The rows below come in pairs that one turn or mirror swaps. Which row does each named row swap with?
The rows were stretched afterwards, more along some directions than others.
giv:  -8.6  -0.1   0.8  28.0  15.4 -38.2  -5.2  -3.5  -3.5  -3.3  -3.2   6.5  -7.8 -10.4 -25.7  35.5   3.4   6.4 -10.8 -29.3  -8.7
pupiz:  -2.5   4.1  -4.4  27.9  -0.3 -12.8  -7.0   2.3 -17.8  -9.5  -5.1  12.2   5.4   1.5 -27.1  28.0  -0.8  11.6  -4.6 -15.1  -8.3
popiz:  27.1   5.9   2.0  29.2  -5.9 -29.8   4.1 -10.1 -24.4   1.5  -2.0   6.8 -32.6   6.7   1.4 -15.7  -4.8 -26.5  26.3  18.4   0.1
savo:  12.0  14.9  -4.5 -30.2  18.6 -23.5 -19.2   7.3   9.5   0.5   9.7 -14.3  -7.9  30.5 -12.8 -13.6  -4.9 -21.1 -17.4   7.6 -12.6
Lezug: -10.4   1.0  -7.8 -12.5   2.0  20.0  -2.8   8.4 -13.2 -11.0   2.9   4.4  10.7  29.0   7.0  -7.0   5.8  22.7  -4.1  -9.4 -11.5
koze: -21.5   7.1  -0.7  -9.5  22.8 -21.9  -2.0  24.0  -0.7   0.3  10.8 -18.4  17.0  18.7 -37.3  10.7  11.1  16.3 -17.1 -14.4  -3.2
mired:   3.9   4.4  -0.4  30.2  -9.2 -10.4  -6.6  -0.3 -22.4  -4.1  -8.1  17.6  -7.3  -3.9 -16.6  26.6   0.4   8.6  -0.4 -16.4  -9.5
Zato:  -0.2  -7.3  -2.4  33.9   7.5  10.3  -8.5 -14.3 -10.1  -6.2  11.2   9.2 -15.9  -7.0  18.2 -17.2  -0.1 -10.0  15.8  -1.0   3.4
Tiro:   1.4  -2.4   0.6  40.8  11.4  -8.6 -14.1 -17.3 -13.1  -1.9  13.6   8.7 -25.9 -11.6  18.0 -14.8  -0.6 -20.1  20.8   4.4   5.6
Lebin:   9.9  11.7  -2.4 -26.7   8.9 -31.4 -20.1  -1.9   2.1   9.0  10.2 -13.0 -16.0  30.8 -22.9  -8.2  -8.4 -17.0  -7.7  13.9  -1.0
gegav: -13.2   9.2  16.5  -6.6  23.4 -35.0  15.0   4.2 -13.0   0.7  -0.6 -15.6  10.1  33.1 -36.6   6.6  10.1   8.0  -2.8  17.4   4.6
lat:   8.9  16.4  -3.8 -36.2  15.8 -12.7 -20.8  13.7   5.5   1.4   7.2 -18.0  -6.2  35.9  -5.5 -19.6  -5.1 -21.1 -20.7  13.9 -12.0
fiso:   6.9   3.0  -8.4 -11.6  -4.9  22.5   0.2   5.7 -14.8 -15.3   1.3   8.1  13.1  32.1   0.7  -5.9   0.4  17.5   7.0  -7.8 -10.5
kip:  -9.9  17.3  -5.6  16.1 -16.0 -10.6  -9.3  16.5 -32.5  -8.6  16.4   9.1 -16.0  10.4   3.0 -11.5  -6.5  10.3  25.7  19.9   8.0
lora:  -3.4  19.1  -5.8  10.3 -22.7   2.8  -7.5  20.5 -36.3 -13.9  -0.2  14.3   2.9  24.0 -10.9   4.7  -8.0  14.6   4.9   5.2 -14.8
gezi: -29.1   8.8  -2.7 -10.8  30.8 -21.2 -10.1  27.8  10.2  -1.7  16.2 -22.1  15.8   6.7 -24.6   8.1   7.0  11.5 -20.7 -11.3  -2.1
rivo:  -8.0  -7.7  -7.9  20.1   4.0  14.2 -13.1  -3.8 -12.5 -10.3  13.0   5.0  -2.6   5.0  10.5  -5.2  -0.9  -0.9   8.6 -14.4  -7.9
Tidu:  -0.3   9.9  -8.1  42.4   4.0   0.3  -7.9  -8.1   4.3   0.2   2.0  -2.0  -3.6 -12.8 -19.8  24.2  -0.6 -13.9  15.6 -11.6   5.2
maf:  14.5  25.2 -11.6 -37.0   1.1   7.6 -28.8  14.4   2.3  -4.5   0.4 -21.9  -2.0  52.3  -9.0 -16.8 -13.0 -29.0 -25.2  19.2 -22.1
buvod:  39.1  31.6  -8.5   2.1 -26.1  -1.0 -10.2   0.9 -12.4  -6.7 -13.8   2.4 -13.4  33.5  -8.7   8.5 -13.7 -23.0   7.7  11.5 -17.6
Samoz: -18.5   4.3  -3.1  36.6   4.9 -25.7 -17.8  -8.9 -10.3   6.9  31.9   1.2 -17.6 -21.7  -9.2   7.9  -3.5   0.7  37.8   0.9  23.7
solu:  22.5  10.1   7.5  18.6  -5.3 -33.4   3.9 -10.1 -21.9   4.8  -6.2   7.9 -30.9  17.4 -17.4 -10.2  -0.6 -26.8  21.8  21.8   1.2
mobi:  -6.6  12.0  -1.2  14.2 -17.7   2.2  -4.9  19.9 -35.5 -15.1   1.2  13.8   2.0   7.6  -6.9   6.5  -3.8  19.6   3.4  -2.0 -11.9
pige:  -4.5   0.5   2.8  15.5  15.1 -33.1  -6.5  -4.7  -1.1  -2.2  -3.3   7.4  -0.3 -14.2 -33.5  30.7   2.2   2.7 -12.7 -23.3  -7.9
kora: -26.3  10.3  -6.3  -9.5  31.0 -18.6 -25.3  24.2  12.3   0.1  18.6 -21.8  13.3   8.2 -25.5  12.4   2.0   1.8 -24.9 -10.9  -2.9
notus: -33.5   9.4   3.6 -16.7  27.7 -25.5 -20.3  24.4   3.3   4.8  18.0 -25.7  14.1   8.3 -26.7   9.3   1.8   9.4 -25.6  -8.4  -6.2
dilin: -16.5   3.7  -5.3  40.8  13.9 -26.1  -8.0   1.6 -12.7  -1.8  31.0   1.1 -12.0 -22.0  -3.8  -0.7   1.0   0.8  43.2   1.9  23.9
Dovel: -30.7   4.2   2.6  -6.5  28.9 -24.7 -12.1  19.8   4.6   0.3  16.0 -20.2  17.7   3.0 -29.3  16.1   5.9  15.1 -21.1 -16.2  -4.1
Guro:  -2.7   8.4 -13.2  39.7  -4.4   7.8 -10.0  -8.2  -0.2  -0.2  -0.8  -4.5  -5.7  -4.3 -22.1  20.6  -1.9 -16.9  17.7 -10.2   6.8
domoz:  16.6  19.4  -9.3 -33.5   3.1   4.7 -21.2  10.9   3.1   0.0   3.7 -18.9  -4.9  44.2  -4.6 -18.8  -8.7 -24.6 -19.0  16.6 -13.7
ros:  21.2  11.2   7.4   9.5  -0.3 -40.7  16.8  -1.2 -21.5   1.4  -6.2  -1.6 -16.4  25.1 -22.5  -8.1   3.6 -18.3  21.5  17.5  -3.5
Kuge:  21.3   9.2   4.7   9.0  -6.0 -33.5  15.2  -6.6 -23.7   4.8 -11.6  10.1 -22.8  23.8 -19.2  -3.8   1.5 -18.2  21.4  22.8  -5.3
Zura:   7.9  13.7   1.6 -36.1  14.3 -23.7 -22.3   8.7   3.0   6.6   9.1 -17.9  -8.5  34.8 -14.2 -15.3  -4.6 -17.8 -18.6  14.7 -12.5
gedu:  28.7   6.9   7.3  39.7  -9.7 -24.9   0.3 -20.8 -29.9   4.4  -7.2  11.2 -25.9   9.6  -3.5   1.4  -6.9 -30.6  32.6  23.5  -0.1
Pep:  28.9  31.4 -14.0  -7.3 -30.6   5.5 -11.9  -1.8 -12.5  -3.9 -15.5   2.8  -9.0  40.0 -15.4   7.9 -16.6 -13.5   6.9  14.3 -12.9
fim:  13.8   1.3   0.0  42.7   2.5 -12.4  -9.4 -19.7 -20.6  -5.5  12.3   7.5 -25.5   2.1   5.2 -15.5  -5.1 -25.7  29.6   9.8   5.0
gapen:  -2.0   5.7 -13.7  42.4  -1.2  -5.2  -7.8  -1.9   5.6   3.8   4.7  -8.4  -8.6 -14.9 -13.4  23.5  -0.7 -12.3  23.3 -14.6   5.6
Tuz:   1.7   5.1  -2.6 -16.7 -17.2  21.7   2.6   8.9 -22.2  -7.6   0.5   0.2  12.9  37.5   0.9  -2.8   0.6  19.9   9.5  -1.2 -13.2
Gufa:  -0.9  14.9  -2.2   9.7 -21.4   1.7  -8.1  22.9 -34.2 -12.5   1.0  12.1   3.8  22.4  -2.5   8.3  -6.8  15.9   6.2   3.7 -18.2
gurug:  -0.8   2.8   3.1 -13.4  20.7 -49.4 -16.8   0.1   3.0   6.6  14.3  -0.9 -21.0  -4.8 -32.2  12.6   2.0 -11.1 -20.5 -24.3 -15.3
tenod:  -6.8   6.5   6.7  15.2   6.0 -24.4 -10.6   2.8 -17.7  -5.4  -8.8   4.8   2.0  -1.8 -25.1  29.7  -0.3  -2.4 -15.5 -15.9 -18.4
Nuv: -33.5   3.3  -1.7 -14.0  23.4 -22.1  -9.7  22.9  -0.8   3.9  13.2 -24.4  15.7   9.5 -30.7  14.1   7.3  14.2 -19.5 -13.5  -2.4
Kab:  15.2  10.8   4.6 -17.5  18.1 -36.3 -20.9  -6.0   4.4   7.2   7.5 -11.0 -14.3  12.9 -15.0  -3.4  -8.7 -27.7 -12.2  13.1  -6.1
lozi: -23.2  16.1 -12.7   1.4  20.2 -13.1 -32.4  20.7  11.6   0.3  21.7 -21.6   5.8   3.0 -26.1  16.5  -3.9  -2.0 -20.6 -10.2   2.7
mil:  32.5  32.8 -13.8  -0.8 -37.0  -0.3 -16.1   3.3 -19.2  -5.2 -14.1   2.1 -20.3  31.8 -12.5   6.7 -18.4 -25.3  10.7  15.6 -12.7
maso:  11.1  -4.1  -1.8  45.3   7.2  -9.2 -11.9 -14.6 -11.3  -4.7   9.8   7.4 -28.7 -12.8  20.1 -12.8  -2.0 -25.2  21.8   3.4   2.9
Bigu: -13.6   4.3  -4.1  30.7   2.9 -29.8 -13.4   4.7 -12.9   3.4  28.3   1.1 -18.8 -11.6   1.1   2.0  -6.3  -0.1  37.3   7.4  13.5
bigit:  -0.6  20.8  -6.4  15.8 -22.4  -9.0 -12.7  24.3 -37.1 -13.6  10.1   9.3  -4.3  17.3  -1.6   2.2  -8.7   8.5  14.9   9.1 -12.1
poti: -27.6  19.8 -12.6  -3.5  17.1 -12.2 -32.8  27.5  11.0  -0.6  20.8 -25.8  -2.0   3.0 -21.3   4.9  -6.3  -3.4 -23.7  -9.0  -1.0
Vipi:  12.7  14.7   2.1 -28.0  10.7 -29.6 -13.8   4.2  -2.3   5.2   9.9 -13.1 -13.3  31.5 -15.7 -17.7  -5.0 -17.8  -7.8  16.2  -8.2

domoz pairs with -> lozi
notus pairs with -> Zura
Gufa pairs with -> Tiro
Kab pairs with -> koze
Lezug pairs with -> Bigu
lat pairs with -> kora
giv pairs with -> Kuge
Tuz pairs with -> Samoz
dilin pairs with -> fiso
Dovel pairs with -> Vipi
gegav pairs with -> gurug

